First come named moves, each a turn or a mirror, each shown by rows before and after it. For each pair of rows after them, which moves, in which order, take the first row to the second? The first pair is done for you.
move G:
-1.23  +1.38  -0.64  -1.42  +0.53  +0.04  +0.70  -1.38  +0.52  -1.35  +0.81  -0.86  +1.17  +1.43  +0.93  +0.29  +1.31  -0.26  -0.27  +0.63  -1.35  -1.75 |-> -1.02  -0.38  -0.12  -0.24  +0.31  -0.24  +1.68  -0.37  -0.46  -2.76  +0.12  -0.68  +0.48  +0.63  +1.02  +1.32  +1.46  +0.41  -0.81  -0.79  -1.41  -1.30
-0.57  +1.97  -0.54  -1.12  +0.00  +0.26  -0.01  -0.31  +0.08  +3.12  +1.23  +0.25  +0.82  -1.00  +0.06  -1.59  +0.55  -1.18  +3.81  -0.17  -1.36  -0.71 |-> -0.39  -0.94  +0.05  +1.19  -0.41  -0.42  +2.06  +1.26  -1.28  +1.03  +0.06  +0.74  -0.16  -2.27  +0.33  +0.51  +0.38  -0.13  +3.41  -2.92  -1.67  +0.24
+1.33  -1.58  -2.31  +1.00  -1.66  -0.24  +0.10  -2.42  -1.22  +1.17  -0.67  +1.24  -3.33  -2.04  -0.29  +1.04  -0.02  +1.86  -0.56  -2.37  +1.49  +0.83 |-> +1.06  +1.10  -3.21  -1.29  -1.54  +0.22  -1.50  -3.39  +0.04  +3.11  +0.87  +0.92  -1.94  -0.64  -0.80  -1.05  +0.08  +0.76  -0.08  -0.09  +1.99  +0.05
-0.09  -0.71  -0.08  +1.95  +1.46  +1.26  +0.93  +1.24  +0.35  -0.67  -0.46  +0.97  +1.86  +0.65  -0.92  +2.16  +0.60  +0.84  -2.29  +0.27  -0.81  -0.12 |-> -0.21  +1.27  -0.17  +0.79  +1.64  +1.65  -0.45  +0.41  +1.24  +0.60  +0.37  +0.50  +2.53  +1.50  -1.13  +0.96  +0.79  -0.03  -1.77  +2.11  -0.45  -0.72
move A:
-0.95  -0.56  -0.60  -1.60  +0.50  -1.64  +0.13  -2.43  -0.02  -0.26  +1.65  +0.29  +1.69  +0.65  -1.48  +1.26  -0.31  -0.05  -1.70  +0.22  -1.38  +0.73 |-> -1.03  -1.05  -1.23  -1.21  +0.51  -1.61  +1.01  -2.28  -0.42  -0.59  +1.49  +0.40  +1.66  +0.30  -0.83  +1.49  -0.44  -0.10  -0.89  -0.86  -1.99  +0.88
-1.63  -0.77  -1.35  +1.91  -0.30  +1.03  -1.10  -0.20  +0.32  +0.45  -2.93  +1.63  +0.16  -0.22  -1.14  +0.69  -1.53  -0.58  -1.96  +0.45  +1.86  +1.48 |-> -1.62  -1.12  -1.75  +1.94  -0.25  +0.94  -0.44  -0.01  -0.03  +0.34  -2.76  +1.75  -0.23  -1.04  -0.50  +1.14  -1.77  -0.87  -0.89  -0.38  +1.40  +1.32
-0.75  -1.85  +0.81  +2.12  +1.23  +0.97  +3.06  +2.22  -0.84  -1.02  -1.51  -0.36  -0.22  +0.60  +1.47  +2.23  -0.24  -0.58  +0.76  -1.83  -2.09  -0.20 |-> -0.19  -0.36  +1.63  +0.49  +0.82  +0.21  +2.44  +3.54  -0.62  +2.25  -0.76  -0.91  -1.08  +0.55  +1.47  +1.37  -0.90  -2.04  +1.82  -0.27  -2.12  -0.86
+0.51  -0.24  -2.34  -3.37  -1.91  -1.53  -0.08  +0.07  +0.21  +6.06  +1.26  -2.25  -4.49  -0.68  -0.43  -1.22  -1.40  -0.06  +1.77  +0.98  +0.58  +1.98 |-> +0.58  +0.50  -1.25  -3.74  -1.13  -1.28  -2.59  -1.32  +1.39  +3.65  +1.02  -1.48  -2.56  +1.06  -2.43  -2.04  -0.65  +1.58  -1.88  +3.70  +2.80  +2.82
move C:
+0.04  -1.84  +0.98  +0.79  +0.99  -0.55  +0.28  +1.95  -0.74  +0.32  -0.72  -0.20  +0.74  +1.45  +1.70  +1.13  +0.19  +1.78  -0.23  +1.85  +1.08  +0.09 |-> -0.06  -1.17  +1.35  +0.43  +1.03  -0.44  +0.22  +2.09  -0.39  +0.84  -0.37  -0.45  +0.89  +1.53  +1.78  +0.85  +0.30  +1.55  +0.34  +2.11  +0.99  -0.34
+0.86  +0.61  -0.30  -2.12  +0.96  -0.60  -0.77  +0.11  -0.53  +2.01  +0.61  -0.92  -1.13  -0.45  -1.62  +0.27  -0.23  -0.49  +0.86  +0.12  +0.63  +1.13 |-> +0.34  +1.25  -0.66  -2.35  +1.18  +0.05  -1.04  -0.27  -0.13  +1.72  +0.95  -1.33  +0.12  +0.28  -1.17  -0.50  +0.31  -0.82  +1.28  +0.67  +0.01  +0.12
+0.09  +0.05  +0.15  -2.99  -0.68  -1.66  -0.73  -3.07  +0.90  -0.49  +0.54  -0.61  -1.56  +0.10  -2.50  +1.61  +1.30  +2.01  -1.71  +0.76  +2.26  +1.64 |-> +0.23  +0.72  +0.27  -3.79  -0.74  -1.80  -0.71  -2.44  +1.06  +0.49  +1.20  -1.04  -1.52  +0.63  -2.46  +1.08  +1.18  +1.28  -1.32  +1.37  +2.35  +1.39
+1.31  -1.99  +0.40  +2.94  -1.02  -1.69  -1.36  +1.67  -0.03  +1.45  -1.54  +1.26  -3.14  -3.78  -0.70  +1.21  -1.60  -0.40  +0.96  -1.36  -0.12  +0.84 |-> +1.33  +0.00  +1.02  +1.09  -0.82  -2.17  -2.05  +2.73  +0.78  +3.50  -0.45  +0.18  -2.88  -2.75  -0.22  +0.01  -1.94  -2.16  +1.59  +0.71  -0.24  -0.27
Now pairs of rows:
Each pair is 2 to 3 moves apart.
-0.46  -0.01  -1.45  +2.48  -2.44  -1.72  +0.47  +1.72  -1.29  -2.73  -1.10  +2.98  +1.58  -2.05  -0.02  +0.76  +1.16  -0.37  -0.90  -2.61  -1.59  -1.72 |-> -0.78  +2.50  -2.76  +1.12  -2.40  -0.72  -1.23  -0.86  -0.15  -1.95  -0.64  +3.21  +3.20  -1.07  -0.25  -1.21  +1.25  -0.14  -1.21  -1.16  -0.97  -2.37
G, C
+0.27  -0.17  +0.69  +2.09  +0.75  +1.17  -0.07  +1.49  -0.75  -0.27  -0.55  -0.06  +0.81  -0.96  +0.76  -0.15  -0.59  -1.23  +1.27  -0.93  -1.38  -1.35 |-> +0.40  -0.89  +1.50  +2.45  +0.58  +1.06  -0.04  +1.49  -0.97  -0.76  -0.98  +0.25  +1.05  -0.85  +0.51  +0.09  -0.57  -0.78  +0.06  -0.83  -0.80  -0.99
G, A, G
+2.99  -0.51  -0.09  +1.30  -0.07  +0.58  -2.26  -0.59  -0.99  +0.70  +0.26  +2.22  -1.25  -1.98  -1.45  +0.48  -1.48  +1.85  -2.76  -0.12  +2.72  +1.89 |-> +2.42  +0.43  -0.10  +0.41  -0.09  +0.70  -2.70  -1.23  -0.38  +0.24  +0.53  +2.06  +0.01  -0.84  -1.69  -0.27  -0.85  +1.77  -3.54  +0.89  +2.91  +1.71
C, A, G
-2.40  -1.15  -0.56  -1.78  -0.31  -1.98  +1.19  +2.53  -0.70  +2.38  +1.07  -0.46  -1.82  +0.85  +0.66  +1.33  -2.14  -0.56  +1.28  -1.43  -1.35  -0.37 |-> -3.09  -1.87  +0.06  -0.72  +0.36  -0.98  -0.27  -0.20  -0.15  -2.68  +0.32  +0.39  +0.66  +2.38  -0.99  +1.59  -0.51  +2.32  -3.19  -0.31  +0.87  +0.33
A, A, A
-0.32  -1.48  +0.74  +1.89  +0.71  -0.59  +1.22  +1.07  -0.28  -2.34  -0.34  -0.13  +0.06  -0.28  +0.50  +1.50  +0.09  +0.71  -0.76  -1.41  -0.61  +0.87 |-> -0.36  +2.13  +0.64  -1.05  +0.65  +0.01  -1.28  -0.25  +1.30  +0.48  +1.07  -0.62  +1.02  +1.75  -0.22  -1.10  +0.33  -0.43  -0.88  +2.13  +0.11  -0.68
A, G, A
+1.92  -1.85  -3.13  +1.38  -2.26  -1.33  -0.87  +1.67  +0.22  +1.92  -2.99  +1.39  -4.66  -5.04  -0.31  -1.24  +1.59  +2.25  -0.63  -3.57  +1.14  -2.08 |-> +1.88  -0.44  -0.40  +0.26  -1.16  -1.15  -3.85  +0.44  +1.85  -0.23  -2.30  +1.31  -1.78  -2.09  -2.46  -2.18  +2.39  +3.32  -5.02  +0.77  +4.08  -1.64
C, A, A
+0.16  -0.67  -0.65  -1.91  +0.12  -1.61  +1.28  +2.61  -0.89  +1.92  +1.75  -1.70  -0.94  +0.72  +1.11  +1.23  +0.31  -0.87  +2.54  -0.79  -1.72  -1.11 |-> +0.14  -2.41  +0.89  -0.06  +0.55  -1.51  +2.01  +3.43  -1.25  -0.73  +0.67  -1.19  -0.49  +0.58  +1.12  +2.51  +0.68  +0.34  +1.27  -1.66  -1.93  -0.37
C, A, G
-0.25  +0.27  +0.90  -0.87  +1.21  +0.28  -0.69  -0.49  +0.85  -1.87  +0.91  -0.07  +2.10  +2.02  -0.14  -0.03  +0.64  +0.49  -1.32  +1.63  +0.07  -1.25 |-> -0.99  -0.12  -0.41  -0.74  +1.36  +0.61  -0.09  -1.06  +0.79  -2.50  +0.88  +0.01  +2.48  +1.59  +0.74  +0.04  +0.72  +0.39  -0.19  +0.29  -1.10  -1.40
A, G
+0.57  -1.02  -2.02  -0.41  +0.75  +0.59  -2.57  -1.50  +0.32  -1.98  -0.65  +1.00  -1.55  -0.88  -0.44  -0.29  +0.12  +3.22  -2.04  +0.68  +1.31  +1.29 |-> +0.46  -1.52  -3.06  -0.31  +0.31  +0.01  -0.79  +0.28  -0.47  +1.12  -0.41  +0.81  -3.46  -2.64  +1.33  +0.15  -0.90  +1.20  +1.73  -1.41  -0.73  +0.65
A, A
